In the data rows, the value 128 means zero.
Here are some points, each followed by its number:
array([111, 180, 133, 140,  99, 173, 129, 130, 114,  71, 101]) 0
array([131, 152, 123, 128, 131, 141, 127, 137, 151, 131, 139]) 1
array([ 97, 175, 125, 150, 129, 178, 165, 116, 120, 123, 113]) 2
array([100, 190, 129, 148, 186, 156, 126, 171, 144, 120, 187]) 3
array([149, 131, 132, 107,  78, 110, 155, 129, 123, 108,  96]) 4
array([141, 190, 132, 169, 141, 172, 119, 174, 125, 141, 117]) 5
array([ 91, 211, 181, 139,  99, 196, 114, 217, 104,  51, 118]) 6
array([162, 118, 167,  99,  63, 113, 116, 111, 142, 156, 129]) 7
array([118,  87, 124, 158, 169,  74, 143,  99, 136, 146, 142]) 8
array([131, 117, 147, 124, 109, 125, 131, 132, 115, 139, 142]) 9
array([150, 124, 147,  90,  91, 123, 124, 128, 144, 126, 132]) 10
array([179, 158, 142, 111,  81,  94, 120, 142, 124, 130, 144]) 11
array([129,  62,  98,  60,  24,  69, 123, 116,  88, 183, 106]) 12
array([182,  26, 172, 140,  26,  20, 121, 123, 146, 233, 143]) 13
array([153, 178, 144, 116,  81, 149, 132, 127, 118,  71, 140]) 14
array([106, 105, 116, 175, 161, 111, 127, 135, 109, 152, 143]) 15
New points follow, each followed by the numbers of its three nearest points above by angle, smallest number first.
array([143, 101, 131, 110, 125,  79, 125, 102, 144, 165, 131]) 8 12 13
array([142, 104, 131, 134, 119, 118, 136, 119, 125, 139, 118]) 7 12 13
array([123, 140, 137, 147, 149, 152, 127, 153, 124, 114, 145]) 3 5 6
array([ 96, 144, 124, 151, 164, 146, 120, 140, 116, 152, 168]) 3 5 15
array([149,  82, 139, 109, 147, 106, 123, 104, 146, 133, 120]) 7 8 13
array([159,  60, 160, 107, 120, 114, 142, 102, 153, 150,  87]) 7 12 13
array([130, 107, 115, 109, 103, 130, 114, 132, 134, 166, 111]) 7 12 13
array([128, 173, 145, 135, 119, 122, 131, 144, 136, 132, 175]) 1 3 11
array([ 99, 140, 115, 116, 131, 133, 136, 128, 124, 126, 127]) 0 2 3
array([123, 142, 138, 126, 142, 122, 125, 105, 134, 146, 119]) 2 7 8
array([136, 139, 132, 142, 126, 129, 135, 135, 116, 134, 143]) 3 5 9
array([127, 152, 122, 129, 129, 148, 109, 140, 135, 122, 120]) 1 5 6
array([139, 128, 146, 121, 118, 128, 137, 122, 136, 144, 118]) 7 10 13
array([112, 101, 127, 121, 158, 132, 163, 125, 117,  90, 124]) 2 8 15
